Each path is a new rotation, seen through one point. The rows after it are directions, each followed by how far the rotation turns it, in degrees each step (0 if it stays put).
Each turn is a multiple of 5 degrees from 10 to 175, or 0.
Each row of a path follows its step; steps can be skipped.
Path 1:
step 3: [-27 0 3 3 -6 -8 23 -16 15 -2 -1 11 -15 -7 -24 2 10 1 22 -18 27 19 12 11 -10 25 -17 2 -3 -13 -7 -4 -10 -19 15 -38 -3 15 7 13 10 7 -7 8 7 9 -20]
step 6: [-15 0 12 -26 4 0 -5 12 -2 0 -2 -10 -17 -30 1 -6 6 -4 4 -20 14 23 4 14 9 11 -29 -5 -15 -23 -13 -1 -3 -15 25 -22 3 23 -6 6 23 1 -31 9 -13 1 -2]
step 10: [-10 7 19 -24 8 4 -16 -10 -5 6 17 17 -5 -2 -15 5 5 14 5 -7 17 -12 -10 15 -20 0 -29 29 -22 -9 -14 11 -13 5 3 -20 -3 -28 -29 -3 -2 -17 13 -9 -2 16 -9]
step 13: [-25 -9 11 1 -3 6 -33 -11 0 20 3 4 15 3 -2 -5 1 11 9 -13 24 2 -4 11 -3 -1 -2 15 -34 -16 -17 12 -3 -15 25 -28 -20 -21 -3 -1 11 0 23 -12 14 -5 11]
step 15: [-42 -10 -14 2 -2 -5 -9 -7 1 -14 6 -4 -4 16 -14 9 13 18 9 -3 -16 2 2 -9 39 25 -14 -18 -3 -9 -40 -3 0 -21 14 -8 -5 -2 -3 -13 6 10 11 10 3 3 -2]
step 17: [-17 10 10 11 20 -10 -10 -15 -1 2 -6 9 -7 34 7 7 -5 -4 16 -3 -15 -35 10 0 -3 3 -28 13 14 -40 -8 3 -8 -10 -8 1 -8 2 -15 -19 -4 11 3 -2 25 -6 14]
step 19: [11 25 -12 13 0 -11 -25 -15 -1 26 1 13 -21 3 -20 -10 -6 3 14 -6 19 -17 6 0 12 2 3 2 -6 -24 -21 -22 -6 -13 2 -22 -33 6 1 -9 26 -14 -2 -10 3 9 -2]
step 21: [1 2 -2 -12 5 -14 -4 8 13 0 5 4 -16 -6 9 -13 10 3 7 -28 -4 15 -9 11 22 20 -13 -25 16 -22 -4 -18 7 -21 23 -5 -3 -8 -7 -18 34 2 -13 13 30 -14 17]
step 22: [10 30 -4 -2 -20 -10 -12 18 -16 8 -5 11 -6 -17 1 -13 3 24 0 -3 5 -3 9 3 6 19 -4 28 0 -14 -40 -28 7 -2 15 -25 -7 4 -6 -6 7 -2 6 -4 1 26 -17]
step 26: [13 -5 7 -14 -17 -32 -12 8 -14 6 13 -1 -19 8 2 -4 -3 6 27 -1 24 -13 10 1 5 1 -10 19 1 -36 22 6 6 10 -24 -11 7 -23 20 -18 0 -1 25 -1 1 7 -5]
step 27: [-10 6 -3 -13 4 -29 10 0 -14 -16 9 -8 -7 5 -5 -14 -13 28 25 -21 -15 -14 -7 0 -9 10 -22 -31 16 1 -8 -5 -27 -15 -7 4 -11 -30 0 -14 20 0 3 -16 2 -2 17]
Speeds:
[2 -2 -2 1 -8 -8 -5 -2 1 -4 -5 -3 0 0 4 5 5 7 3 6 -3 0 3 4 5 -4 7 0 -6 -2 -2 -4 -5 -3 -8 3 -4 -1 5 3 1 -7 -4 1 -8 0 1]
100
[-13 0 -1 1 1 2 4 -5 -2 3 4 -2 7 7 3 1 2 7 -2 -2 1 3 8 6 0 3 1 6 4 7 -1 -1 -3 -2 3 5 5 -5 -3 0 0 -4 -1 -3 0 6 -6]
145
[8 1 6 1 -5 3 0 -2 3 -6 2 3 -1 3 3 0 5 -1 5 -6 -6 7 9 0 -3 1 -4 7 -5 -4 3 0 0 3 10 5 -1 0 -7 2 -2 -5 1 3 0 -4 6]
95
[5 3 -4 0 2 2 -2 0 0 0 -3 -3 3 4 1 -3 1 -8 -3 4 12 -1 7 3 -3 1 -1 7 -8 0 -1 -1 2 1 -4 -8 -5 -2 -7 2 4 3 6 -4 -6 -1 -6]
115
[-1 5 4 2 -2 2 -3 -7 -6 -6 -4 2 -1 -9 -7 6 -3 -3 -4 -1 0 7 5 -1 5 4 2 3 5 4 2 3 6 -6 -1 -5 -2 -5 1 -2 4 3 -3 0 -4 4 7]
115
Path 2:
step 2: [-6 28 3 -2 1 -12 17 -32 -22 -22 16 -29 -1 16 2 -4 22 3 2 23 -21 -6 3 -1 8 -19 -18 -12 -10 19 7 -17 -2 2 15 1 11 11 -18 -7 -18 -3 -13 4 -4 -6 20]
step 3: [-7 17 -7 4 32 -1 12 -32 12 -21 2 1 8 -10 -8 -7 25 -14 5 11 -21 14 14 2 -9 8 -24 -27 23 -5 -4 9 -16 0 -10 -19 2 -12 -5 12 -19 5 -17 14 -3 5 -16]
step 5: [14 3 -8 -8 12 12 -8 -18 16 9 11 -6 -6 -25 1 5 1 24 0 -28 -16 6 22 9 14 27 0 28 3 -4 7 -2 -1 -12 12 -24 10 -20 -14 -27 -28 -6 -11 -7 -10 -12 -10]
step 7: [37 -6 -2 -11 2 10 11 -13 4 11 13 -1 -3 -18 9 -12 -14 1 23 20 -9 -8 -14 9 -4 31 30 12 -12 -18 14 -18 2 -6 -11 -4 -12 15 2 11 13 9 -2 -34 -10 -12 -8]
step 10: [-24 -26 7 -16 -30 13 -9 -38 4 -17 -11 4 12 7 14 -5 -21 -11 -10 2 14 3 -1 -5 -26 10 -15 15 -7 11 -7 -2 -15 -12 17 8 1 3 12 13 -1 5 4 -21 3 18 21]
step 12: [-15 -18 -8 0 -20 -4 -20 -16 0 -9 -3 -16 -11 19 6 18 18 7 -17 46 3 2 13 -10 30 6 1 -15 13 18 0 -2 12 -9 5 8 -5 3 7 -21 9 0 -14 -9 2 -9 28]
step 18: [21 2 19 16 16 1 -21 -18 22 -9 13 -14 -1 -3 7 -2 13 -5 6 8 -17 5 -22 21 -8 -5 3 44 -1 -24 -4 -11 -8 -24 -12 -21 -4 16 -10 -12 -10 10 2 4 -16 -3 18]
step 21: [-35 18 -3 -1 -6 7 7 -27 -10 8 20 2 12 -3 6 -16 -2 2 -8 -16 -4 -26 -12 2 -1 2 -25 9 -25 38 4 3 -17 -28 10 0 5 14 -8 7 0 -8 -6 -13 -19 -6 -8]
step 24: [-9 5 -13 -13 9 27 -7 3 0 25 -8 4 9 -9 -9 2 7 -7 -1 10 1 21 11 -23 18 30 10 10 25 15 10 -13 9 -25 -6 7 -11 -38 -29 4 -16 -1 -5 -6 -8 0 6]
step 25: [13 17 -4 -3 -24 0 -8 4 -7 -13 -32 -14 -2 -2 7 7 7 -1 -9 7 -11 2 41 7 9 42 -1 30 12 11 8 -16 11 3 8 26 -5 -19 12 -7 13 -5 0 1 -4 -1 1]
step 27: [4 0 -3 -9 -4 7 -12 20 3 -4 8 4 3 -5 -1 15 15 -11 31 22 30 -22 28 15 -16 4 23 7 5 21 -12 -16 5 23 11 1 -2 20 2 2 1 -11 1 -30 -13 19 -3]
Speeds:
[-9 -3 3 -10 0 -5 1 4 1 -1 -8 -3 7 -8 -1 1 6 -1 6 0 -3 4 0 3 1 4 2 1 -6 2 6 -3 4 -3 -3 1 5 3 3 1 -6 2 1 -4 5 -5 -4]
20
[-1 -5 -3 -2 -6 -3 -8 -2 2 0 -1 0 6 -3 -4 -3 -9 4 1 -11 -2 -10 7 2 -3 2 -7 -4 -5 1 -3 -1 3 1 2 4 -3 -2 -2 -8 1 -3 1 -2 -1 0 -1]
70
[-2 0 -3 -2 3 3 -2 -2 6 3 -2 -6 -2 -2 -2 -7 -2 -7 5 7 2 5 -4 -6 -5 -5 1 0 -5 -2 -5 1 8 -7 5 0 3 -6 0 -11 3 2 1 5 2 3 4]
175
[-6 -3 -2 -1 2 -1 1 2 4 1 -4 -5 -3 13 -3 0 -1 7 -1 2 3 -1 -8 2 -2 -2 -10 -4 -2 -3 -1 -2 -6 -10 3 4 -3 4 2 4 -1 2 5 -7 -2 0 -1]
35
[5 1 -4 0 -5 2 -3 -5 -6 -1 -6 7 -1 -2 -7 4 4 6 3 8 2 5 -1 -4 3 -3 0 3 -10 -3 -3 -1 -2 6 4 5 -7 2 -3 -1 1 -1 1 -1 3 -3 -6]
140
[5 -7 8 -7 0 -12 5 -4 -2 2 -2 -2 -7 7 -2 -1 -6 0 4 4 0 0 7 3 -2 3 0 6 -2 4 3 1 -6 0 4 -4 0 -1 -4 -2 4 3 -5 3 4 -4 3]
140
[4 -1 4 0 -9 1 -6 -2 -4 -5 -3 -6 -2 0 11 -8 -2 4 -3 0 -2 0 -10 1 3 -1 7 -6 -2 -4 7 -3 -1 1 2 -1 -3 -1 4 -2 -1 0 -6 -1 2 -3 4]
135
[1 6 0 6 3 -3 3 5 -6 -2 1 -5 5 1 0 -2 -5 -5 -1 9 -4 -5 0 2 4 9 -1 -2 -3 -6 -4 -7 -1 -2 -3 5 3 0 -6 -1 5 -6 6 0 5 -5 1]
60
Path 3:
step 1: [-38 17 25 -6 7 4 -1 6 6 2 -7 -8 -8 16 8 -4 -4 -5 23 8 8 10 5 -15 21 1 -7 17 3 -19 -3 6 5 -17 -18 9 -14 19 12 0 -2 -16 2 -10 1 30 -25]
step 3: [26 15 8 1 21 15 -5 2 -5 0 6 -8 -10 16 12 -22 14 3 5 -3 -18 -22 -3 -29 7 -2 7 18 2 3 12 5 -8 -31 -14 6 19 -1 -4 4 16 1 5 -28 16 9 -18]
step 4: [-20 -4 -2 11 9 9 14 -1 -15 7 24 6 -31 14 -14 1 5 -23 13 -1 -6 -21 21 2 27 24 4 15 20 12 -2 -6 0 -7 0 14 2 4 9 0 4 -15 -5 -22 22 5 -15]
step 5: [-2 -22 -3 -7 -5 -11 -3 -6 8 13 -2 -21 -11 2 7 2 -20 -11 4 8 -21 -7 12 -18 36 7 -6 9 -1 -29 -3 26 6 -11 1 30 7 -2 2 0 20 -26 -3 -17 3 10 1]
step 12: [-36 15 -2 -13 24 -9 -1 19 -8 20 -10 -3 -26 -6 7 -12 3 -13 1 -1 -23 2 0 14 17 9 2 -11 -1 -7 8 13 -13 -7 9 -1 -12 -4 8 0 1 -6 0 -14 23 18 -33]
step 14: [5 16 24 2 -6 -14 0 15 9 -1 11 -10 -13 8 14 -20 25 -10 7 -13 -6 -10 -1 -19 -2 -6 -6 6 7 2 14 1 -15 -11 -3 34 -11 -39 0 -13 -7 -11 -7 -28 -2 6 -6]
step 15: [-24 -5 11 2 19 -6 31 6 -6 -9 21 -15 -15 0 -1 -14 15 -21 7 -15 -6 -28 -15 -24 4 -3 6 -5 -6 -10 -1 -5 3 -12 -6 4 17 6 -2 25 -2 -11 7 -19 21 13 -9]
step 16: [0 -22 0 -6 10 -12 19 -15 18 5 13 8 -24 10 12 1 -31 -12 -5 -2 -18 -6 4 -3 22 1 -7 -9 20 7 17 3 -18 -10 -9 1 -12 -11 14 8 5 -20 9 -24 17 24 -2]
step 21: [-4 -9 0 -2 10 19 12 -5 5 -1 16 1 -7 -7 0 -8 12 -22 -12 -26 -13 -6 -15 -34 6 -1 -4 -14 2 -5 6 -21 -10 4 -11 10 -6 19 -1 17 -12 -28 12 -26 10 28 -6]
step 22: [19 -16 13 10 -10 -8 17 -7 17 6 19 8 -16 5 32 -8 4 -4 -11 -4 -14 -15 14 -1 26 -2 2 7 3 4 6 8 -39 -3 -11 5 4 -7 1 -13 -4 -4 14 -17 22 21 -13]
step 24: [-20 14 4 -1 -6 -14 -5 0 6 -2 0 -9 -13 -5 -2 10 -7 -8 12 5 -17 5 -2 -22 33 -10 -17 -17 -2 7 7 11 -20 -4 25 8 -19 25 1 -2 8 -7 -2 -28 2 35 -2]
Speeds:
[-2 -5 2 -2 5 -3 -8 5 1 3 -4 3 4 -1 -4 6 0 1 -2 6 4 0 6 1 5 -1 -3 -4 2 0 -9 6 -2 2 6 3 -3 -3 -5 5 0 4 11 -5 -2 -1 -6]
60
[0 -6 6 4 -2 -3 -1 -2 -6 0 2 -7 -5 0 -4 2 -1 9 5 3 -2 1 -5 -4 3 3 3 1 -7 1 2 -1 -8 4 0 -1 4 8 -3 4 -7 -3 3 0 -1 -10 2]
170
[-4 -2 3 -11 1 2 7 -5 4 1 -3 4 5 -2 2 -3 -5 -2 -6 -1 6 0 -5 1 5 4 5 -1 0 -8 -1 1 -1 1 -4 3 -1 0 4 1 -5 -9 7 4 1 -3 3]
70
[-6 2 3 4 -4 -7 1 -1 1 -6 4 -1 2 -1 2 0 -1 -5 9 -1 1 -2 6 -2 -1 -7 3 5 -5 -2 -7 8 3 -5 4 3 -1 -3 -1 -1 -6 -3 2 4 -5 2 8]
80
[-3 10 4 -6 6 1 -3 4 -10 4 -1 -1 6 -2 0 0 7 -4 -3 1 -7 -2 -4 1 -2 -3 6 -5 -3 6 -4 -1 1 -8 0 -2 1 7 2 3 1 -2 1 -1 1 -2 3]
125
[1 -1 2 6 7 -1 -4 3 2 -5 -4 3 5 6 3 2 4 0 6 -11 7 -5 -2 -5 -2 -1 -4 0 -2 1 0 -10 -3 -1 -4 0 3 -4 7 3 2 -4 5 -2 -1 -4 0]
60
[1 4 3 1 0 -1 2 3 2 -2 -3 9 2 2 4 1 0 10 -2 3 -7 -4 0 0 -9 -2 1 5 -3 -4 3 7 -4 -4 -6 8 -3 -3 -4 -5 0 4 1 -3 4 -8 -2]
130
Path 4:
step 0: [-16 -13 -1 4 -2 8 -19 -9 -1 1 19 8 11 -10 -12 12 -21 -15 4 -4 -25 14 12 9 4 19 -5 -12 -1 26 -22 -8 -4 9 -10 22 0 -9 3 5 0 -9 5 -2 -2 -9 4]
step 3: [-4 -8 -3 -18 -18 3 10 -6 -7 -8 -4 19 -13 14 -5 11 -14 -8 18 4 7 -5 -8 19 5 15 7 3 9 -1 15 -15 -14 -19 -7 15 1 -7 -19 -13 8 -5 6 18 8 -23 10]
step 5: [-8 -21 15 5 -7 -15 -11 -12 19 3 3 -8 3 -2 -6 9 -19 -15 -7 9 -10 -6 -4 16 -5 0 7 0 -5 -26 -14 7 -10 12 -9 -6 -18 8 12 -8 -23 -3 -13 -22 10 -2 12]
step 6: [-16 5 -6 -4 4 -17 -5 -2 -1 -20 -7 -17 -15 -18 -16 7 -10 6 -3 -4 20 -22 -1 -7 -2 4 18 0 -14 14 8 14 5 0 -10 -1 18 1 -7 -9 -3 19 2 10 -7 -10 29]
step 12: [-9 -12 -14 -4 1 -26 11 -8 -5 7 5 -8 -8 6 5 -17 -6 0 18 -8 -12 17 -7 14 -5 -20 16 -5 -25 -21 2 10 9 -7 16 7 -6 3 14 -19 -10 5 11 -4 0 11 -15]
step 13: [-13 5 -9 -26 -28 -3 -24 -2 11 -17 3 0 8 -1 -18 0 -3 6 6 6 8 -5 -1 9 -12 8 5 7 0 -13 7 -8 2 4 18 -4 -4 35 -6 -4 -6 4 -24 9 -10 -2 10]
step 16: [-8 -20 5 -8 15 -9 -27 -4 -6 4 0 -4 -1 -6 -28 -13 0 -1 11 15 -5 1 21 -10 8 4 -12 19 -4 20 -21 -2 -3 5 -4 6 16 8 4 -5 -13 -18 -9 -3 8 -7 17]
step 19: [3 -8 0 1 -6 -3 4 4 -10 7 -1 6 -12 0 2 -9 -22 10 12 2 -11 20 -11 11 -18 6 4 -7 -16 8 6 -20 -31 -3 -4 26 2 5 5 2 -13 -18 18 8 16 -9 14]
step 21: [-5 -5 4 13 -5 -19 -30 -16 4 -3 0 19 1 2 -23 16 -15 -9 7 18 -9 -22 -4 9 12 0 -6 0 16 -14 3 21 -12 -5 1 5 -8 0 -18 -15 -4 1 4 2 -8 -8 8]
step 23: [7 -7 -1 -12 -9 -23 4 -9 3 0 5 1 13 16 -4 3 9 7 5 -16 -5 -7 3 9 -23 -7 6 3 3 5 -37 14 12 4 3 -10 8 3 25 2 -16 -10 -23 -10 4 -6 -1]
step 27: [-4 -7 11 -9 1 12 3 2 -33 0 -4 -19 -12 -4 -13 -5 -9 0 -6 -1 7 26 -3 9 12 -9 20 14 -18 -7 -4 5 -17 8 2 -6 6 1 -19 -3 -27 -5 -2 10 -16 1 10]
Speeds:
[-2 9 6 -3 -4 4 0 -11 1 3 -1 -4 1 0 -9 3 -4 1 -1 -2 11 -1 4 -1 5 -3 0 -3 4 1 6 1 4 -2 4 -3 1 0 0 -6 3 -3 -2 5 -3 -2 6]
100
[5 9 -3 6 -5 -5 2 -5 -5 0 4 7 -4 -4 -3 -5 -2 -4 -3 3 1 0 1 0 -7 0 -2 0 -4 -4 -1 -7 -3 1 2 2 3 3 -10 7 5 -2 -3 4 -5 7 0]
60
[8 1 0 -8 -3 2 -5 -1 -2 -8 -4 4 -8 -2 3 0 -5 -3 -2 3 -4 2 4 -5 -3 -5 -3 3 -3 2 6 8 0 4 -4 -4 5 2 3 -2 0 -6 9 2 0 -3 -1]
140
[5 -3 3 4 0 -4 2 -4 -3 -1 -4 -9 -4 -1 4 8 -6 -3 4 5 3 -1 2 2 9 0 5 -3 -4 -3 -3 10 -1 -2 2 2 -4 1 -7 6 4 3 2 -3 -1 -1 -7]
115
[0 -4 3 0 4 -1 6 4 -6 -8 1 -2 4 0 1 -1 -8 5 -8 4 6 -2 2 2 2 -3 -3 1 -5 0 2 -9 1 1 -1 10 5 -5 -1 -5 -1 1 0 0 -3 -9 -2]
135
[0 3 3 -4 6 -2 -2 0 -1 -2 3 -3 0 -6 -7 -2 -5 3 -6 1 -4 4 -7 4 -1 1 1 -4 4 4 1 3 -2 1 -2 2 -9 6 6 3 0 9 2 12 -2 2 -6]
55
[-4 7 -4 -4 4 -2 2 -6 3 -5 1 -5 -3 3 5 3 2 4 -4 1 -5 10 6 -9 -1 1 4 10 0 -6 2 -1 3 -2 3 0 -5 -3 -5 -1 -7 4 -3 1 -3 1 -1]
20
